One hidden turn or mirror swaps the rows below in pairs. Which row is each named row swapped with?
The rows were stretched afterwards, more along some directions than others.
mola: [ -9   6  10 -13  -4   1  -1 -11 -16  11  -2  -4  -1 -14  -5   0  -4  -8
  -7]
Kamiz: [ -1   3  18 -22   0   1  11 -15   2   8  -1   8   6 -13  -5  -2  -5   2
   0]
Tozo: [  2  -1  14 -16  -2   5   9 -12   1   8   0   3   6 -11  -7  -4  -5  -1
  -6]
Tipog: [  6   6  10 -26  -8   5  -2 -12  -9  18   4  -5   1   3  -2  -9 -12  10
  -9]
vuz: [ -3  -5  15 -17  -3  -1  12  -6  -2   1  -8   2  -1 -16  -4   6   1  -5
   2]
nudi: [ -4   0  12 -33  -7   0   3 -12  -5   8  -6   2   0 -10  -1  -1  -8  10
  -2]
vep: [  5  11  20 -26  -8  -3   5  -9   3  14 -11   6  -3 -12   0   3  -5  11
  -2]
mar: [ 11   4  15 -29 -15   4  -3  -6  11  14  -2  14   7   3   4 -15 -13  18
   2]
Vobol: [  5  -3  13 -29  -8   4   3 -14   8   8  -9   8   6  -9   0  -9  -2   8
   4]
gakeg: [  9   2   8 -12  -8   3   1  -4  -4  10  -5  10  -6  -8   0  -5 -11   2
  -1]
Sot: [  6   5  16 -23  -6  -1  -5 -11   2  13 -14   6   4  -7  -4  -6  -7  -3
  -3]
mepet: [ -6   9  13 -27   1   3   2 -17 -17  17   0 -14  -4  -9  -5   5 -12  -2
  -8]
kav: [  5   4  18 -10  -6   0   0  -2   8  18  -2   4   7  -4  -3  -7  -7  13
  -2]
Bub: [  6  -1  17 -14  -1  -1   7  -8 -10   6   0   4  -5 -12  -7   4 -12   2
  -8]
lemaz: [  8   6  25 -26  -2   1   7 -14  -5  12   3  11  -2 -10  -5   8 -16  15
  -7]
nog: [  4   3  20 -17   1   2  10 -10   0  10  -2   4  -4 -11  -6   7  -5  -1
   5]
Siku: [  2   7  23 -25   2  -7   3  -6   2  15 -12  -5   1 -12  -3   6  -5   3
   3]
ves: [  4   0  12 -22  -4   0   9  -7  -5   0  -7   7  -4 -16   3   1  -5  -3
   5]
bis: [  6   2  19 -25  -6   3   6 -15  11   5  -9  12   9 -10  -3 -11  -3  13
   2]
pove: [ 10   8  21 -34   0   2   6 -15  -1  22  -6   7  -1  -7  -5   2 -18  12
  -4]
dedog: [  5  -1   4 -16  -7  -2   5  -5   2  11  -9  10   5  -2   0 -14  -5   2
  -6]
gufe: [  5  -5  12 -16  -7   7   1  -1   8   8  -2  14   2  -6  -3  -4  -5   4
   2]
bul: [  7   5  12 -23 -12   1   3 -10  -2  12  -5  -2  -4   1   0  -4  -3   2
   6]
Bes: [ -2   2  20 -29  -1   7  -4 -11 -10  16  -2   8   3 -13  -9   6 -15   7
 -10]
Fir: [ -1  -2  17 -14  -2   0  -2  -7   1   7  -1   1   5 -11  -8  -3  -2   0
  -8]
fina: [  8   6  29 -25  -2   1  -4 -17   5  13   4  10   3  -4  -7  -7 -15   9
 -13]
Val: [ 14   7  22 -22 -11   5  -6  -3  -2  14  -1   7   0  -3   0   0 -13  10
   0]
Loz: [ -1   1  16 -19 -14  -1  -2  -3 -11  10  -8  -2   3 -13  -3   4   0   2
   2]
Pon: [  8   9  17 -31  -2   4   3 -14  -7  18  -7   5   2  -7  -7  -3 -13  11
  -9]
litiv: [ 12   0  16 -22 -10   7  -7  -4  14  10  -1  21   7   1   0 -22 -14  23
  -6]
pamak: [ 12   0  25 -23  -8   5   2 -10  13   8  -7  27   3  -8  -4 -13  -8  10
 -11]
kube: [  2   6   9 -16   0   0   4   0  -1  11  -2   9   1 -11   1  -3 -10   5
  -1]
negel: [  6   6  25 -25  -5  -6  -1  -7  -2   9  -5   1  -1  -6  -1   2  -2   7
  -2]
Ratul: [ -1   8  14 -28  -3   2   1  -6  -3  16 -11  13   4 -16  -2   0 -11   8
  -2]
kofes: [  1   6  12 -24 -10   1   4  -3  -2  17  -6   4  -5  -4   1   1 -11   6
   5]
Sis: [  1   9  20 -19  -2  -1   0 -15 -11   9  -7   2  -6 -16  -4   6  -8  -6
  -6]
zun: [  8   9  34 -25  -6   0   1  -8   2  15 -10   7   2 -12  -5   3  -7   4
  -1]
Lukin: [ 10   1  21 -16 -10  -1   2   3   8  10  -5  13   2  -5   2  -4  -4  14
   7]
Bel: [  1   8  20 -22   5   3  -2 -14  -6  17  -1  -3   2  -8  -6  -1  -8   0
  -6]
nuva: [ -8   9  13 -32   0  -5   1 -15 -17  14  -9 -12  -2 -17  -2   9  -2  -5
  -6]
Zol: [  4   6  18 -22 -11   1   0  -5  -8  16  -6  -2  -2  -4  -4   7  -8   1
  -3]
dum: [ -4   9  16 -25  -5  -6   0  -9 -13  18  -7  -5   0  -9  -6   3 -10  -1
  -9]
dav: [  3  14  27 -27  -1  -1   4 -21  -3  20  -1  -2   1 -10  -9   4 -12  -2
  -4]
sukor: [  1   3  20 -28  -3   0   2 -14   3   9  -1   5   9  -4  -5  -4  -4   4
  -3]
livap: [ 10   5  13 -21  -5  -4   6 -11   0   1 -14   2  -3 -13  -1   1   0  -4
  -1]
radit: [  2   2  11 -25   2   7   4  -7  -4  13  -1   9   0 -14  -2  -1 -14   3
  -5]
Duzol: [  6   6  21 -16  -4  -4  -2  -5   0  12   6   3   2   1  -5  -5  -8  11
  -8]
moza: [  6  11  15 -26  -4  -7   2 -16   4  12  -7  -1   3   0   0  -8  -4   4
   2]
Zib: [  5   6  12 -26 -10  -1   6 -10  -4  17  -4  -4   5  -1  -3  -5  -7   5
  -4]
tezib: [  3   2  14 -29  -2   0   3 -16  -4  10  -1  -8   1  -6  -5  -5   0  -2
  -6]
Mez: [  8   4  13 -16 -15   8 -11   0   8  14   3  16   7   4   2 -23 -13  15
  -4]
Nat: [ -1  -2   9 -27 -11   7   2 -14 -13   5  -2   3  -1 -11   1  -4  -4   6
  -6]

Swapped with bul: nog
Swapped with litiv: Ratul
Swapped with Zib: Tozo

